rotation steps, each row followed by its count of steps:
The counts run from 0 to 663.
[ 1.34  0.01 -1.39 -0.96 -0.47 -1.30  1.01  0.85 -0.96 -1.03 -1.01  0.55
  1.50  2.62  0.74 -0.68  0.94 -1.41  1.52  0.72  0.96 -1.64  2.38 -0.02
 -1.04 -2.52 -1.81  0.26 -0.06  3.37  0.38 -2.08 -1.14 -0.85  0.52  0.78
 -0.52  0.68  0.29  2.17 -0.41 -0.54 -2.73  1.60  1.79  3.05  0.33 -0.60
  0.96 -2.09  0.17 -1.46  2.54 -1.07 -1.24 -0.10 -0.70 -0.84  0.00 -0.98
  1.09  1.78] -> 578
[-0.90 -1.29 -0.15 -1.18 -0.95 -0.07  0.31 -0.69  0.05 -1.24 -0.39 -1.39
 -0.79  2.03 -0.94  0.64  0.02 -3.11  1.72  0.51 -0.29 -4.23  0.33  1.15
 -2.14 -1.84 -1.63  0.16 -1.06  3.79  1.21 -0.74 -2.44 -0.54  2.55  2.63
 -0.66 -0.67  0.37  0.85 -1.04  0.80 -0.97  1.21  1.38  0.96  0.41  1.18
 -0.04 -1.95 -0.34 -1.85  0.58  0.48 -0.56  1.44  1.00 -0.14  2.78  1.05
  0.06  0.69] -> 461
[-0.63 -2.86 -0.36 -0.80  0.59  0.56 -1.13 -1.42  0.91  0.24  0.80 -2.98
 -0.21  1.45  1.05  0.62 -1.60 -2.31  1.91  1.46  0.83 -4.85 -0.07  1.05
 -0.53 -2.06 -2.16 -1.24 -0.50  1.08 -0.64 -1.22 -0.63 -1.32  2.87  0.68
 -1.58 -0.65 -0.54  1.27 -2.11  1.68  0.49  1.82  1.68 -0.44  0.78 -0.63
 -1.27 -1.48  0.01 -1.39 -0.75 -0.64  0.30 -0.43  0.20 -0.99  1.89 -0.61
  0.25  1.18] -> 97
[ 0.07 -1.70 -0.21 -0.51  1.39 -0.50 -0.28  0.88 -0.33 -0.68  0.08 -0.22
  0.69  2.43  1.19 -0.41  0.88 -2.24  2.49  1.57 -0.21 -2.24  2.07  2.43
 -0.71 -3.53 -1.35  0.21 -0.53  2.58  0.31 -2.36 -1.23 -0.89  2.76  0.74
 -0.17 -0.16 -0.22  2.17 -0.30  1.56 -0.20  1.13 -0.30  0.04  0.97 -0.24
  0.09 -2.73 -0.80 -0.32  1.40 -1.43  0.72 -1.48 -0.90 -0.03  2.30 -1.08
  2.03  1.32] -> 394
[-0.31 -2.65  0.22 -0.58 -0.68 -1.89 -2.17 -0.38 -1.93 -1.08  1.30 -0.77
  0.42  2.25 -0.31 -0.45 -0.20 -2.37  1.65  0.93  2.57 -3.42  1.84  0.84
 -0.90 -1.73  0.26 -0.06  0.03  2.37 -0.08 -0.59  0.01 -0.92  1.81  2.20
 -0.78 -0.55  0.32  2.13 -0.95  0.00 -0.95  0.89  2.48  0.53  2.37  0.66
 -0.05 -1.80  0.99 -1.48  0.61  0.04 -0.24  0.16  0.01  1.02  1.82  1.04
 -1.38  2.07] -> 329
[-0.31  0.43  0.27 -0.72 -0.46 -1.26  0.27 -1.35  0.35 -1.67 -1.07 -1.52
  0.69  0.39  1.03  0.02 -0.79 -2.72  0.54  2.06  1.03 -3.74  2.46  0.94
 -1.92 -1.35 -0.93  0.49 -1.26  3.88 -0.73 -0.70 -2.92 -0.99 -0.66  0.82
 -1.87 -0.62  0.41  0.55 -1.62 -1.45 -1.64  1.75  2.24  3.02  0.53 -0.90
  0.90 -1.02  1.27 -1.03  0.69 -0.22 -0.75  0.05  0.75 -1.39  0.29  0.34
 -0.28  1.83] -> 137
[ 1.02 -1.21  0.00 -0.61 -1.24  0.70  1.14 -0.64  1.19 -0.53 -0.96 -1.30
 -0.45  1.33 -0.04  1.60  0.60 -3.01  0.73  0.86 -0.40 -3.16  1.80  1.40
 -3.40 -1.37 -2.19 -1.01 -1.65  2.59  1.48 -2.89 -2.15 -0.82  2.34  0.69
  0.50 -0.46  1.10  3.18 -0.63  0.64 -1.01  0.45  1.42  1.87 -0.56  0.44
  2.00 -0.78 -0.48 -0.70 -0.39  0.06 -0.29  0.62  0.22 -0.60  1.65 -0.68
 -0.09  1.39] -> 56
[-0.37 -0.62 -0.65 -0.58 -0.06 -0.50 -0.45  0.10 -0.32 -1.17 -0.40 -1.38
 -0.57 -0.50  1.41  0.43 -1.28 -2.09  1.33  2.65  1.77 -4.68  2.05  2.10
 -1.28 -2.20 -1.06 -0.30 -0.23  2.36 -1.09 -1.32 -2.92 -1.19  0.29  1.27
 -2.17 -0.14  0.38  1.06 -1.34 -0.91 -0.96  1.09  1.61  3.18 -0.86  0.42
  0.74 -1.21  0.92 -1.78 -0.07  0.23 -0.19  0.10  0.97 -0.38 -0.29 -0.72
 -1.16  1.74] -> 457
[-1.03 -0.57  0.14 -2.18 -0.06 -1.04 -1.07  0.62 -1.39 -0.81 -0.08 -0.29
 -1.32  1.46  0.36 -0.25 -1.14 -1.88  2.42  2.22  2.01 -3.13  0.18  2.19
  0.44 -2.88 -1.54  0.51 -0.17  1.87 -0.13 -0.32 -1.39 -0.89  0.86  2.59
 -0.31  0.91 -0.74  1.93  0.14 -1.24 -1.07  0.61  1.46  1.21  0.22  0.05
 -1.41 -1.75 -1.03 -1.62  2.44 -0.75 -0.58  0.63 -0.51  0.24  1.27 -0.68
  0.17  2.29] -> 326
[ 0.26 -1.75 -2.45  1.13  0.33  0.66  0.24  0.30  0.62 -1.20 -0.13 -1.53
  1.15  1.17  1.78 -0.21 -0.37 -1.40  0.58  0.50  1.41 -2.78  2.69 -0.54
 -1.53 -2.30 -2.50  0.29 -1.32  2.80  0.00 -2.50 -1.31 -0.90  2.07  0.21
 -2.00 -0.49  0.37  1.38 -0.43  1.27  0.58  0.86  1.32  2.30 -1.77  0.37
  0.51 -1.33  1.68 -0.11 -0.92 -1.44  0.58  0.38 -0.91 -1.21  0.01 -1.93
  0.65  1.06] -> 598
[-0.68 -2.23 -1.00 -1.89  0.31 -0.90 -0.57 -0.11  0.65  0.20 -0.87 -0.91
  0.15  2.10  1.68 -0.91 -1.39 -2.21  1.82  1.64  1.85 -3.37  0.37 -0.10
 -0.18 -0.82 -2.94 -0.89 -2.15  2.94  0.71  1.11 -1.08  0.31  1.05  1.60
 -2.41 -0.47  0.86  0.25 -0.97 -0.08 -0.95  2.07  1.22  1.96  1.01 -0.26
 -1.12 -0.71 -0.40 -0.08  1.13 -1.26 -1.58 -0.11 -0.33 -2.42  2.01  0.18
  1.18  1.43] -> 336
[-1.15 -1.63  0.63 -0.71  0.69  0.39 -0.92 -0.24  0.61 -1.82  0.29 -1.48
 -0.35  1.24  0.75  1.46 -0.68 -2.67  2.43  2.16 -0.94 -3.41  1.41  3.13
 -2.00 -3.09 -1.20  0.27 -1.34  2.42 -0.18 -2.30 -2.31 -0.98  2.57  1.28
  0.21 -0.64 -1.51  1.16 -0.96  0.78  0.42  1.19  0.55  0.18  0.08  0.06
 -0.49 -2.10 -0.10 -0.51  0.28 -0.15  0.73 -0.11 -0.38  0.10  1.98 -0.81
  1.38  1.68] -> 615
[-0.54 -1.63 -0.26 -0.45 -1.63  0.08 -1.54  0.22  0.27 -1.45  0.41 -1.45
  0.07  0.55  1.10 -0.14 -1.47 -2.25  1.50  2.86  0.82 -4.11  1.59  1.59
 -1.32 -1.44 -2.34  0.56 -3.48  2.78 -0.02 -0.99 -1.84 -1.04  2.43  0.60
 -0.46 -0.24  0.18  1.17 -0.60 -0.31 -0.37 -0.15  2.17  1.49 -1.27  0.22
 -1.20 -0.48  0.61  0.64  0.50 -0.32 -0.03  1.54 -1.19 -0.54  0.46 -0.58
 -0.22  2.13] -> 642
[ 0.53 -1.65 -1.66 -0.51 -2.57 -0.23 -1.17 -0.96 -0.51 -0.98 -0.08 -1.75
  0.37  1.05 -1.04 -0.03 -0.51 -1.92  0.89  0.53  2.41 -3.85  1.09 -0.63
 -0.75 -1.55 -1.18  0.14 -0.50  2.20 -0.50 -1.93 -0.41 -1.34  1.73  2.19
 -1.33  0.35 -0.17  2.45 -0.36  0.47 -1.43 -0.16  3.43  1.93 -0.27  0.72
  0.09 -1.18  1.73 -1.86  1.22  0.44 -0.90  1.66 -0.27 -0.05 -0.05  0.24
 -1.84  1.55] -> 442
[-0.83 -1.18  0.30 -1.16  2.25 -0.33 -0.81  1.12  0.19 -1.59 -1.00  0.33
  0.28  1.63  1.22  0.03  0.07 -2.47  1.81  2.65  0.09 -2.11  1.85  1.57
 -1.38 -1.61 -1.90  0.73 -2.24  4.10 -0.06 -1.02 -1.27 -0.67  0.87  1.24
 -1.25 -0.91 -0.37  1.18 -0.41 -0.03 -0.85  2.15 -0.16  1.77  0.87 -0.45
  0.51 -2.67 -0.33  0.11  0.87 -1.63 -0.36 -0.35 -1.26 -1.26  1.98 -0.75
  2.50  2.24] -> 491
[-0.52 -1.96 -0.59  0.08  0.26 -0.39  0.08 -1.75  0.75 -0.58 -0.11 -3.08
  0.51  2.10  1.00  0.43 -1.35 -2.33  1.04  0.82  1.53 -4.24  0.19  0.51
 -0.08 -3.05 -1.96 -0.75  0.36  0.78 -0.76 -1.77 -1.40 -1.97  1.49  0.75
 -2.02  0.14 -0.97  1.29 -1.86  0.93  1.06  2.25  1.69  0.30  0.16 -0.26
 -1.39 -1.39  0.07 -1.53 -0.01 -1.84  0.14 -1.54  0.76 -1.16  1.13 -1.41
  0.77  1.01] -> 96
[ 0.42 -1.53  0.20 -0.60 -0.74 -1.71 -1.30  1.78  0.03 -0.77 -0.98  0.05
 -1.27  1.04  0.08  0.07  0.71 -2.17  2.30  3.48 -0.47 -3.98  1.75  2.36
 -1.45 -2.55 -1.47 -0.17 -1.45  2.25  0.40 -1.27 -1.49 -1.56  2.00 -0.36
 -0.39 -0.01  0.09  2.13 -0.85  0.81 -1.59  1.05  0.29 -0.36  1.39  0.82
  1.93 -1.29 -0.50 -0.99  0.73  0.41 -0.15  0.02 -0.16 -0.09  2.28  0.30
 -0.37  2.47] -> 32
[ 0.13 -1.13 -0.19  0.58 -1.68 -1.04 -1.67 -0.28 -0.19 -1.29  0.55 -1.90
 -0.08 -0.03 -0.11  0.61 -0.81 -1.51  1.42  2.59  1.55 -4.80  1.53  1.88
 -1.29 -2.65 -1.02 -0.37 -0.17  1.36 -1.16 -1.68 -1.08 -2.69  1.08 -0.06
 -1.04 -0.05 -0.47  2.20 -1.01  0.18 -1.03  0.34  2.38  0.50  0.41  0.90
  1.01 -0.93  1.82 -1.95  0.17  0.91  0.36 -0.09 -0.08  0.36  0.39  0.26
 -1.27  2.06] -> 121
[ 0.82 -2.16 -1.30 -0.69  0.31 -0.32  0.42  1.20  0.31 -0.38 -0.87  0.31
  0.79  2.05  2.11 -0.50  0.73 -2.20  1.80  1.76  0.18 -2.82  2.80  1.55
 -1.67 -2.07 -3.60 -0.02 -2.01  3.14  1.23 -1.49 -1.53 -0.43  2.51 -0.74
 -0.45 -0.18  1.11  1.81 -0.13  1.06 -0.57  0.40  0.49  1.85 -1.44 -0.05
  0.95 -0.79 -0.10  0.32  0.18 -1.30  0.45 -0.17 -0.52 -0.73  0.65 -1.92
  1.31  2.17] -> 58
[ 0.68 -0.58 -0.87  0.07 -2.25 -1.26 -0.69 -0.69 -0.37 -1.54 -1.19 -1.08
  0.76  0.78  0.42 -0.40 -1.39 -2.37  0.75  2.58  2.18 -4.55  2.18 -0.11
 -0.60 -1.70 -1.17  0.48 -0.21  2.05  0.09 -1.99 -1.45 -2.22  0.53  0.90
 -1.52  0.26  0.20  2.84  0.06 -0.47 -1.12  0.18  2.64  2.08 -0.92 -0.03
  0.63 -0.55  1.05 -0.47  1.03  0.16 -0.21  1.47 -0.33 -0.40 -0.95 -0.63
 -1.28  2.37] -> 554
[-0.25 -0.69  0.46 -1.65  1.77 -1.00  0.19  0.61 -1.28 -0.34 -0.22  0.41
 -1.02  0.75  0.50  0.29  1.14 -2.09  1.84  1.79  1.12 -2.03  2.88  2.53
 -2.54 -1.94 -1.34  0.30 -0.18  3.14  0.06 -0.99 -1.47  0.24  0.73  2.32
 -0.09  0.09  0.44  2.24 -0.67 -1.46 -2.01  0.78  1.30  2.20  1.54  0.20
  1.58 -2.24 -0.39 -2.22  1.00 -0.21 -0.46 -0.63  0.21  0.00  1.65 -1.28
  0.63  1.93] -> 480
[-0.04 -0.11  0.18 -1.19  0.49  0.29 -0.50 -0.61 -0.05 -1.34 -0.49 -0.54
  0.46  2.83 -0.62  1.67  1.13 -2.88  1.64  1.01 -1.31 -1.37  1.63  1.51
 -1.94 -2.28 -0.75  0.18 -0.85  2.81 -0.67 -2.79 -0.77 -1.28  0.96  1.68
  0.48  0.00 -1.67  2.51 -0.91 -0.39 -1.31  2.00  0.86  1.21  1.67 -0.53
  0.69 -3.53 -0.33 -1.53  2.47 -0.22 -0.28 -0.50 -1.25 -0.28  2.10  0.25
  1.89  1.04] -> 604
[ 1.83 -0.70 -1.21 -0.37 -2.16 -1.40  0.23  0.27 -0.61 -1.37 -1.31 -0.07
  1.06  3.37 -1.16 -0.19  1.34 -2.15  1.81  0.62 -0.08 -2.77  1.11  0.01
 -1.17 -2.86 -1.22  0.00 -0.83  2.74  0.79 -2.73 -0.85 -1.42  2.09  0.12
  0.12  0.59 -0.59  2.30 -0.34  0.69 -2.61  1.26  1.98  0.78  0.85  0.78
  1.00 -1.87  0.33 -1.66  2.41 -0.11 -1.47  0.05 -0.71  0.04  1.52  1.01
  0.69  2.07] -> 242
[-1.09 -1.55 -0.77 -1.53 -0.26 -1.41 -0.85  0.84 -0.18 -0.82 -0.39 -0.01
 -0.62  1.46  1.70 -1.10 -1.12 -1.59  2.91  2.46  1.87 -3.94  1.80  1.73
 -0.29 -2.57 -2.93  1.10 -2.11  3.10  0.96  0.07 -1.84 -0.73  1.87  1.39
 -1.67 -0.15 -0.16  0.44 -0.20 -0.07 -0.55  0.67  0.71  1.06 -0.33  0.00
 -1.59 -1.30 -0.52  0.59  1.03 -1.57 -0.69  0.73 -0.78 -1.12  1.39 -0.16
  0.81  1.90] -> 16
[-0.58 -1.79 -1.09 -0.99  1.45 -0.01 -0.83  0.38  0.65  0.06 -0.31 -0.83
 -0.62  2.07  0.28  0.68 -0.15 -2.15  1.83  1.52  0.93 -2.31 -0.05  0.62
  0.05 -3.31 -2.48 -1.52 -1.44  1.05 -0.03 -1.45  0.20 -1.84  1.68  0.92
 -1.27  0.84 -1.21  2.53 -0.92  1.01 -0.11  2.14  0.86  0.02  0.90 -0.14
  0.15 -1.66 -1.16 -1.80  0.69 -2.11 -0.05 -0.84 -0.30 -0.85  3.82 -1.14
  1.92  1.27] -> 185
[ 1.27 -1.12 -0.99 -0.44 -1.55 -2.08  0.85 -0.24 -0.16 -1.08 -0.81 -1.39
  1.28  1.06  2.50 -1.33 -0.63 -1.60  1.19  1.54  1.73 -4.47  1.91  0.81
 -0.75 -2.73 -2.29 -0.02 -0.27  2.81  0.26 -1.65 -2.67 -1.07  1.82 -1.36
 -1.35 -0.35  1.48  1.22 -0.83  0.28 -0.02  0.66  2.43  2.11 -1.15 -0.09
  0.51  0.05  0.71 -0.27 -0.34 -0.91 -0.71 -0.48  0.47 -0.90 -0.20 -0.96
 -0.48  1.69] -> 235
[ 0.82 -1.06 -1.20  0.25 -0.74 -0.71 -1.04  2.05 -0.65 -1.17 -0.40  0.70
  0.27  1.10  0.33 -0.26  0.97 -2.01  2.65  2.08 -0.47 -2.67  2.32  1.42
 -1.72 -2.04 -2.02  0.19 -2.75  3.18  0.15 -1.01 -1.19 -0.57  2.84  0.44
 -0.76 -1.13  0.35  1.50 -1.01  0.58 -2.24  0.50  1.31  1.32  0.62  0.93
  0.96 -1.56  1.05 -0.80  0.93  0.17 -0.54  0.99 -1.38 -0.12  1.69  0.66
  0.86  1.99] -> 464
[-0.39 -2.35  0.06 -0.01 -0.32 -1.29 -1.64 -1.09 -0.47 -0.45  0.16 -1.30
 -1.15  0.45 -0.29  0.65 -1.10 -2.56  1.74  2.20  2.52 -4.52  0.04  1.46
 -0.27 -2.26 -0.72 -0.63  0.38  0.68 -0.57 -0.59 -0.59 -2.00  1.11  2.03
 -1.27  0.56 -0.37  2.83 -1.25  0.00 -0.83  0.79  2.79  0.49  1.51  1.10
  0.18 -0.87  0.43 -2.20  0.22  0.02 -0.07 -0.31  0.73  0.64  1.95  0.18
 -1.82  2.10] -> 9
[ 1.32 -0.70  0.32 -0.86 -1.48 -0.55 -1.38 -0.19  0.08 -1.71 -0.41 -0.89
  1.01  2.21 -0.45  0.81 -0.28 -2.95  1.02  1.76 -0.27 -1.87  1.65  0.73
 -1.25 -2.37 -1.95 -0.69 -2.71  2.10  0.10 -2.40 -0.12 -2.03  1.66 -0.11
  0.87  0.45 -1.10  3.52 -0.10 -0.28 -0.84  0.96  1.34  1.38  0.57 -1.02
  0.69 -0.96 -0.30  0.49  2.20 -0.55 -0.55  0.91 -2.11  0.30  2.09 -0.25
  1.54  2.47] -> 199
[ 0.15 -0.64 -2.69 -0.83  1.00 -0.69 -0.43  1.71  0.42 -0.29 -1.07  1.12
 -0.07  0.94  1.17 -0.31  0.54 -1.46  1.03  2.58  1.74 -1.57  1.69  0.04
 -0.67 -2.95 -3.45 -0.44 -1.97  2.45 -0.26 -1.11  0.04 -0.40  0.68  0.86
 -2.59  0.57 -0.11  2.22 -0.62 -0.43 -1.56  1.73  0.43  2.56  0.32  0.44
  0.54 -1.59 -0.21 -1.47  1.34 -1.60 -1.39  0.19 -1.39 -2.12  1.34 -1.53
  1.64  1.87] -> 158
[-0.78 -1.01  1.15 -1.18 -0.95 -1.22  0.42 -0.44  0.16 -1.23 -0.67 -1.03
 -0.79  1.72  0.60 -0.10 -0.50 -3.26  1.40  2.11  0.16 -4.39  1.61  1.90
 -1.63 -1.62 -0.87  0.96 -1.60  4.20  1.15 -0.39 -3.69 -1.05  1.50  1.17
 -0.21 -0.59  0.96  0.42 -0.20 -0.09 -0.46  1.14 -0.04  1.34 -0.14  0.09
  0.32 -1.31 -0.65  0.08  0.67 -0.52 -0.42  0.24  1.30 -0.31  2.05  0.85
  0.07  1.47] -> 349
[ 0.35 -1.56  0.18 -0.55 -0.38 -2.39  0.03  1.46  0.24  0.07 -0.54  0.47
 -0.58  2.41  0.09 -0.35  0.99 -2.12  2.56  1.64 -0.26 -3.68  1.26  1.75
 -1.38 -2.94 -1.95 -0.70 -0.86  2.26  0.76 -0.58 -1.54 -1.12  2.46 -0.70
 -0.99 -0.31  0.40  1.39 -1.29  0.99 -1.26  1.84  0.19 -0.41  1.81  0.91
  0.97 -1.41 -0.63 -0.93  0.33 -0.87 -0.43 -0.91  0.65 -0.39  2.93  0.46
  1.31  2.06] -> 31
[ 1.02 -1.97 -0.20 -1.53 -0.40 -1.42 -1.08 -0.49  0.98 -0.25 -0.82 -1.16
  1.83  2.87  1.80 -0.81 -0.92 -2.24  1.00  0.64  1.62 -3.31  1.18  0.22
 -1.03 -0.35 -3.21 -0.68 -2.04  3.51  0.65  0.10 -1.12  0.22  1.94 -0.39
 -1.46 -0.57  0.99  0.46 -1.58  0.06 -1.21  1.87  1.73  1.56  1.02 -1.27
 -0.43 -0.44  0.27  0.50  1.06 -1.03 -1.32  0.02 -0.88 -1.78  0.44  0.02
  0.97  2.08] -> 224
[-0.04 -2.68 -1.06  0.08 -1.01 -0.72 -1.38  0.46  0.11 -1.57  0.84 -1.83
  0.97  1.30  1.46 -0.94 -0.67 -2.06  1.52  1.34  1.03 -3.86  1.58  0.89
 -1.42 -2.56 -1.85 -0.46 -2.66  2.57  0.25 -1.32 -1.70 -1.02  3.54 -0.66
 -0.87 -1.37  0.82  0.33 -1.59  0.92  0.28  0.41  2.04  0.81 -0.93  0.26
 -0.67  0.00  1.37  0.29 -0.34 -0.83  0.62  0.47 -0.72 -0.32  0.96 -0.36
  0.60  1.98] -> 641
[-0.06 -1.98 -0.62 -0.78  0.64 -0.58 -0.42 -1.28  0.32 -0.02 -1.14 -1.78
  0.19  0.33  1.19  0.52 -0.41 -2.69  1.50  1.77  2.28 -4.17  1.47  0.68
 -0.74  0.01 -1.78  0.06  0.53  2.58 -0.26  0.44 -1.04 -0.49  0.12  2.60
 -2.70 -0.64  0.51  0.89 -1.24 -0.26 -1.76  1.96  1.57  2.18  0.89 -0.26
  0.68 -1.69  1.13 -1.00  0.07  0.27 -1.05 -0.04  0.66 -2.05  0.02 -0.51
 -1.51  1.85] -> 248
